In the rows, 128 means zero.
Each row of T is roughly a mix of the hidden directions of one of several groups.
T (132 x 10):
[[ 94 141  67 120 120  93 107 140 133 115]
 [198 139 139 131 124 148 125 160 139 149]
 [147 118 130  88 100 167  93 133 166 124]
 [ 77 148 108  98 129 153 145 168 114 126]
 [105 115 137 186 155 122 140 133  91 102]
 [ 84 107 127 100 128  82  90 118 135 112]
 [ 96 120 147  91 100 118 108  73 130 131]
 [176 135 161 127 118 175 122 139 108 156]
 [179 140  88 122 136 127 169 127 153 149]
 [146 103 145 139 104 150  85  90  98 106]
 [ 97 129  89 155 172 111 154 157 135 120]
 [101 145 137 105 107 186 115 147 145  97]
 [175 138 103  99 102 134 128 145 174 140]
 [ 62 120 142 129 147 133 166 135 114 110]
 [130 109 156 179 159 144 164 138 101 120]
 [177 128 105 165 131 143 152 119  88 145]
 [ 90 118 116  94 132 139 132  65 134 133]
 [111 111  78 150 164 100 143 155 151 123]
 [167 171 123 134  76 141 147 126 114 142]
 [ 74 127  94 140 154 128 162  96 130 125]
 [ 96 137 172 163  92 150 156 136 124 115]
 [106 145 112 122 123 142 143  56 116 143]
 [ 70 120 111 148 151  89 153 125 117 116]
 [ 85 117 148 169 141 115 153 102  95 110]
 [178 108 150 109 126 164  93 154 134 139]
 [143 143 150 163 153 167 137 121  77 130]
 [148 146  77 107 119 127 104 143 171 105]
 [ 69 163 138 119 118 102 148 111 102 117]
 [111 137  86 119 113  74 115  94 147 123]
 [115 139 124 174 134 129 185 120  92 133]
 [ 61 147 113 105 142 121 135  96 118 123]
 [ 72 122 124 131 140  76 133 106 106 117]
 [ 91 113 145 168 149 123 168  93 109 128]
 [180 140 143 136 117 157 143  83 129 154]
 [ 64 132 115 139 136 107 162 122  98 119]
 [109 113 118  86 128 125  72 153 155 113]
 [168 136 124  84  97 145  91 134 153 142]
 [132 127 142  86 114 116  68 124 161 129]
 [154 120 118 144 114 135  86 180 150 101]
 [106 153 115 158 164 155 175 125 103 127]
 [111 135 103  86 122  97 101 164 165 122]
 [ 90 131 116 151 169 115 178 106 126 137]
 [164 133 118  89 109 105  80 110 151 137]
 [135 108  81 116 140  78 110 122 160 111]
 [176  87 114 167 139 119 150 118 145 148]
 [184  85 134 144 145 156 107 119 133 143]
 [162 161 140 112  95 165 150 101 136 154]
 [101 106 162 158 151 114 142 170  99 112]
 [156 143  82 139 107 125 112 146 176 102]
 [161 164  83 136 102 121 164 128 153 137]
 [ 67 140 127 114 129  85 152 113 113 120]
 [111 140  98 155 162  81 165 143 122 138]
 [ 95 144 122 167 145 143 172 136  90 143]
 [127 132  83 157 150 122 126  76 158 117]
 [142 153 110 131 101 114 187 135  96 149]
 [140 127 116 109 132  91 165 187 142 136]
 [ 63 122 134  88 124 140 101 144 131 120]
 [106 155 134 159 121  89 178 102 115 132]
 [126 134 123 151 133 159 184 100  91 143]
 [179 110 154 142 125 183 111 132 124 129]
 [199 126 120 107 112 119 111 152 146 137]
 [106 131 140  77  89 144  98 129 158 110]
 [ 90 115 135 131 153 131 114  63 109 125]
 [111 129 114 168 136 134 177 159  89 125]
 [102 109 166 153 166 108 154 117  91 132]
 [126 128  99 158 175 102 176 122 116 131]
 [ 60 132 132 132 129 129 162 134  94 126]
 [103 120  91 118 145  88 106  92 161 117]
 [ 80 147 112 157 142 108 160 125 168 120]
 [149 100 174 144 142 148 112 176 111 125]
 [185 133 107 127 106 119  89 150 156 127]
 [157 122 150 147 145 189 144 102 114 145]
 [127 127  80 107 130  81 107 140 162 107]
 [125 174 104 164 142  90 161 129 115 116]
 [ 82 152 145 138 117 122 119 136  77  95]
 [ 75 119 131 141 141  87 137 164 111 106]
 [ 86 133 152 126 121  92 149 180 131 114]
 [101 155 111 142 136 118 184 111 165 140]
 [ 71 134 174 134 108 147 103 116 117 119]
 [140 117  86 104 126  90  81 136 155 124]
 [134 158 133 156 130 165 167 100  96 153]
 [147 100 148 129 127 139  75 144  83 109]
 [183  90 123 139 144 127  97 159 143 134]
 [147 123 150  98  71 138 108  88 132 134]
 [ 94 127 111  91  90 135  83 118 130 102]
 [ 83 152  89 101 108  95 134 119 146 111]
 [132 109 158 134  98 147  87 161 116  88]
 [ 85 150 161 126 102 159 133  85 136 139]
 [127 142 139 154 130 137 162  61 112 142]
 [180 120 116 129 140 106 128 172 164 148]
 [ 78 108 126 125 135  68 133 129 132 107]
 [184 130 140  97 128 133 109 153 161 155]
 [ 83 142  96 152 135 112 179 121 114 118]
 [ 78 151 105 142 114  90 160 103 123 122]
 [ 81 110 101 152 153  81 138 118 129 114]
 [116  88 115 154 147 101 105 180 118 136]
 [170 136 130 111  99 174 109 157 157 126]
 [ 74 115 151 157 129 112 133  91 105 107]
 [ 62 147  99 122 126 114 152 119 150 112]
 [ 70 128 119 142 148  90 154 147 108 116]
 [ 75 140 119 161 149 126 168 116 103 113]
 [154 120 134 107 119 192  93 138 147 121]
 [125 139  94 148 150 129 180  91 132 156]
 [ 82 101 128 125 144  82 100 109 114 105]
 [168 113 151 130 127 181 117 161 150 113]
 [134 151  97 129 139 113 167 165 174 140]
 [105 119  82 126 157 130 143  73 139 112]
 [161 138 111 120  93 174 117  91 144 151]
 [114 115 156 117 127 148  84  88  85 128]
 [117 124 124  84  91  84  98 136 154 122]
 [ 77 109 134  99 128  75 115 113 127 119]
 [122 147 160 107  94 176 112  93 130 146]
 [162 136 165 117 143 177 129 153  99 146]
 [193 123 122 126 141 151 130 157  96 141]
 [168 170 124  99 132 181 131 132 129 129]
 [175 142 146 155 120 162 158 104 108 152]
 [135 106 124  97 144  98  77 128 165 107]
 [ 96 112 129  99 142  82  93 131 155 103]
 [147 121 151 127 135 130 137 196  91 132]
 [ 71 126 144 156 149 100 161 127 108 118]
 [ 60 110 115 131 129  93 144 115 133 112]
 [ 97 150 125 156 114 101 170 171 111 125]
 [ 69 144  97 130 122  87 147 138 118 123]
 [ 83 166 125 145 121 111 175 116 103 121]
 [156 116  86 103 126 142  75 148 147 122]
 [175 134 131 109 117 110  88  96 166 135]
 [188 119 125 125 130 151  92 162 148 127]
 [176 121 144 130  99 165 107 165 149 125]
 [ 88 157 125 158 110 125 176 148 103 135]
 [ 68 145 113 132 124 110 164  95 110 132]
 [167 152 138 161 112 131 175 109 107 153]
 [101 114 123 148 149  76 173 145 115 115]]

Which three rows in each list fit none of the groups? Every other row fits one group, some only roughly. Give them in the order they come.
    Q_625: [ 56 126 123 133 133 115 161 114 121 109]
    Q_113: [173 143  97 170 138 157 159 126 141 128]
    Q_517: [ 84 134 128 169 170 115 161 144 118 124]
    Q_647: [136 164 103 140  94 183 146 143 144 125]
    Q_834: [157 135 158 105  99 177 108 152 151 121]
    Q_999: [ 96 132 126 106 127  73 119  87 152 144]
    Q_894: [142 138 141 178 143 162 166 137  94 128]
    Q_608: [132 137 104 163 131 144 183  88 120 144]
    Q_360: [184 139 116 125  95 102 126 162 147 147]
    Q_948: [ 62 127 132 124 136 129 140 121  82 109]
    Q_729: [ 80 138 112 140 158  86 160 110 113 119]
    Q_901: [ 52 129 123 127 155 127 137 110 113 124]
    Q_47: [ 99 118 121 142 176  87 159 128  97 128]
	Q_999; Q_948; Q_901
    Q_613: [115 154 128 153 146  94 182 110 104 148]
    Q_112: [158 136 150 155 135 166 141 183 114 130]
    Q_746: [121 139 116  74  89 158 101 147 147 126]
    Q_899: [ 93 128 101 120 149  70 125 103 151 135]
    Q_902: [ 69 130  88 134 147 100 143 121 125 107]
    Q_26: [101 151  91 131 152  78 148 137 157 120]
    Q_180: [196 128 129 136 131 108 128 162 135 155]
    Q_856: [156 132 100  92 133 103  92 135 174 132]
    Q_454: [186 141  94 121 110  95 116 134 157 132]
    Q_103: [162  87 140 120 147 150  94 165 150 114]
	Q_899; Q_26; Q_856
    Q_876: [184 115 112 140 116 104 128  83 143 149]
    Q_628: [ 90 104 138 156 180 133 154 108 109 124]
    Q_141: [166 114 132  98 122 175  83 126 131 143]
    Q_5: [146 119 146 119  92 154  65 117 126 113]
    Q_136: [170 104 138 102  99 150  78 126 141 130]
    Q_776: [117 155 119  86  93 153 101 115 165 110]
    Q_331: [139 129 163 111 123  64 110 148 151 122]
    Q_736: [173 117 129 121 118 159  92 176 144 130]
    Q_353: [149 129 116 116 121  77 100 146 176 110]
    Q_572: [125 143 150  97  70 138  99 108 153 120]
    Q_974: [129 144 145 174 124 126 186 152 107 132]
	Q_876; Q_776; Q_572
    Q_52: [ 84 146 129 136 156 119 170  88 108 142]
    Q_22: [ 76 125 115 133 132 177 135  99 113 102]
    Q_210: [150 108 174 139 155 176 122 147 121 150]
    Q_634: [170 128 100  80 116 128 102 109 157 144]
    Q_137: [177 127 142 115  90 173  98 124 130 128]
    Q_185: [120 139 119 148 151  85 183 149 109 142]
    Q_405: [162 133 145 180 135 134 149 121  81 138]
    Q_447: [148 137 125  66  95 133  97 141 142 147]
    Q_192: [177 147  92 161 142 113 152 158 131 120]
    Q_62: [194 146  97 138 103 130 129 150 139 139]
    Q_110: [ 80 101 140  99 143 109  83 142 121 112]
	Q_210; Q_185; Q_192
    Q_398: [126 167 145 137 130 140 182  94 108 153]
    Q_268: [135 119  81 110 134  63 118 130 134 129]
    Q_997: [ 98 168 105 133 101 106 157  87 114 142]
    Q_739: [101 166 108 119 123  94 177 157 122 131]
    Q_338: [141 130 102  90 114 157  99 166 161 108]
    Q_304: [197 131 161 133 121 144 137 133 133 157]
    Q_524: [105 146 107  93  78 120  98 146 143 104]
    Q_870: [161 139 169 134 134  99 110 174 100 132]
    Q_556: [ 55 124 142 125 141 108 119 108 108 119]
    Q_679: [128 120 151 156 102 180 122 168 102 121]
	Q_268; Q_739; Q_679
